One turning vector, and how many ticks it has turned:
The counts run from 0 to 359.
[151 157 128  87 130 100  97 137  78 128  78 109 151  96 133 146  99 145
 161 149 117 115 129 121  69 141 122 163 129  96 111 126 127 111 143] -> 189
[145 159 135 100  99 178 127 125 141 129  85 131 130 121 136  76 123 161
 123 126 111 130 168 158 148  50 160 144 145 126 114 124 145 174 151] -> 119
[128 148 102 110 112  92 112 150 175 108 104 132 154 106 137 135 127 152
 100 143 166 147 108 131 132 103 155 153 119  68 146 183 147 112 152] -> 145
[113  98  84 101 132  93 136 137 148 146 105 148 148 122 130 105 116 139
  71 160 167 155  99  99 180  94 147 114 117  97 139 150 133 119 145] -> 143
[101 150 112  78 136 118 128 152 140 136  93 126 159 113 110  86 150 177
  87 146 137 137 111 127 167 107 141 112 132  53 118 157 126  82 161] -> 357
[ 94 116 121 176 153 111 123 127 138 102 166 133 124 123 128 185 159 102
 116 108 137  96 102 131  99 183 107 112 148 124 149 158  95  66 115] -> 7
[151 160 126  92 127 123  85 123  67 105  85  96 155  97 131 157 103 135
 179 134 116 107 139 145  62 132 147 177 134 111 118 106 132 128 138] -> 190
[ 94 130  98  93 132 131 136 109  62 137 116 126  99  97 158 144 115 133
 127 127 142 165 130 120 128 156 169  60 121 108 109 123 131 101  82] -> 214
[137 167 156 174 115 146 118 144 108 128 136 114 104 124 140 175 133 133
 189  94 104 117 168 127  55 161 125 137 134 124 120 156 131 148  92] -> 244
[109 105  94  86 113 114 122 104  71 108 116 140  96  94 160 102 125 119
  92 125 128 147 110 143 149 127 155  77 137 164 129  75 120 111  98] -> 204
[ 94 130 104 117 116 119 139 155 124 170 100 137 175 141 128 133 133 163
  90 137 147 140 117  98 164  88 160  99 141  74 128 186 145 126 112] -> 153
[146 143 148 139 141 132 145 165 133 195 100 136 154 161  90 102 120 189
 153 145 109 124 158  81 146  95 104 123 125  95 114 156 130 167 136] -> 100
[ 90  99 124 170 151 164 163 105 143 166 156 139 114 164 135 121 146 128
 104 127 156 126 144  99 188 136 129  63 145 144 117 146 117 122 116] -> 301
[102 112 119 123 113 116 138 167  97 156  99 122 183 156 118 149 136 159
 145 130 131 118 130 104 145  74 173 153 124  98 134 162 171 163  96] -> 163
[ 96 101 109 170 135  99 135 158 116 158 141 176 114 149 120 135 149 127
 110 113  97 125 104  86 119 133  80  67 136 152 130 135  87 129  94] -> 239
[127 122 119 179 130 114 140  72 115 134 152  99 180 129 137 194 109 108
 101 129 171  96 120 128 121 178 131 136 158 136 145 157 114 123 122] -> 158
[121 150 137  98 144 145 118 171 170 100 126 146  91 120 104  61 164 152
 147 101  82 144 120 154 139  87 154 120  98  93 114 120 137 126 139] -> 57
[109 127 124 127  95 154 126 123  65 126 114 130 161 125 129 135 150 125
 134  83  83  83 140 161 102  88 160 135 181 172 127 108 116 160 116] -> 183
[147 132 125 121 147 123 137  95 158 131 114 151 152 109 100  91 107 117
  66 133 132  99 102 128 138 112 100 119 170 141 117 119  70 122 199] -> 123
[118 125 151 108 158 185 138 125 144 110 134 121  85 128 137 104 133 137
 182 105 115 140 151 144 129  92 196 117 101 112  77 111 162 135 147] -> 279
[113  92 144 172 126 128 124 166 113 113 162 139 122 148 109 117 188 116
 146  94  88  96 132 137 148 105 108 138 134 175 149  97 131 147  78] -> 24
[123 146 117 163 103 138 136  78 153  92 150 108 150 115 162 172 129 100
  87 106 170 121 116 175 136 134 174 148 157 132 160 155 135 123 136] -> 148
[144 166 163 204 106 163 149  83 147 140 168 109 129 137 128 146 121 121
 134 104 133 104 161 149 127 152 104 130 168 155 143 146 112 174 128] -> 95
[132 161 151 141 136 159 143 109 151 125 138  86 108 126 129 133 116 155
 173 140 157 172 154 131 144 167 167 120  83  76 113 154 175 141 100] -> 74
[134 148 119 145  94  96  99 155 129 123 129 124  88 115 178 165 129 139
 152 135 143 170 149 119  93 160 111 129  99 101 152 172 147 118  66] -> 233
[133 146 129  95 152 177 131 103 128 134 115 110  71 109 167 103  94 140
 176 148 144 160 165 125 122 149 155  99 100 108  79 117 148 113 146] -> 277
[122 172 127 109 121 164 132 106 138 136 131 117  74 101 151  89 127 154
 134 132 144 176 153 146 158 165 150  67 111  90 109 130 140 114 118] -> 64
[138 132 146 176 118 163 161  93 116 190 142 124 129 151 120 124 118 133
 106 139 135 120 164 118 169 142 101  86 156 171 128 118 108 175 109] -> 97
[169 128 167 176 142 127 108 123 130  92 152 121  93 124 134 156 127 104
 192 110 111 101 144 139  70 148 101 177 118 170 122 101 126 151 121] -> 254
[152 139 127 101 127 105  86 125 122  58 114 117 128  76 143 140 129 112
 147 109 122 120  99 172  72 130 151 183 117 124 137 113 141 109 145] -> 200
[134 100 104 151 116  77 112 144 106 133 118 157 178 123 111 134 142 117
  87 124 113  84  96 115 118 105  77 146 173 168 162 131  85 127 126] -> 176
[119 127 160 159 143 168 160 118 160 112 175 105 113 147 103 128 146 124
 163  89 133 135 143 151 167 123 190 117  92 109 125 130 166 162  98] -> 76
[ 90 121 104  90 131 141 143 131  77 143 103 125 107 108 140 133 123 145
 138 123 128 168 118 121 122 131 199  65 108  94 110 130 143 110  83] -> 215
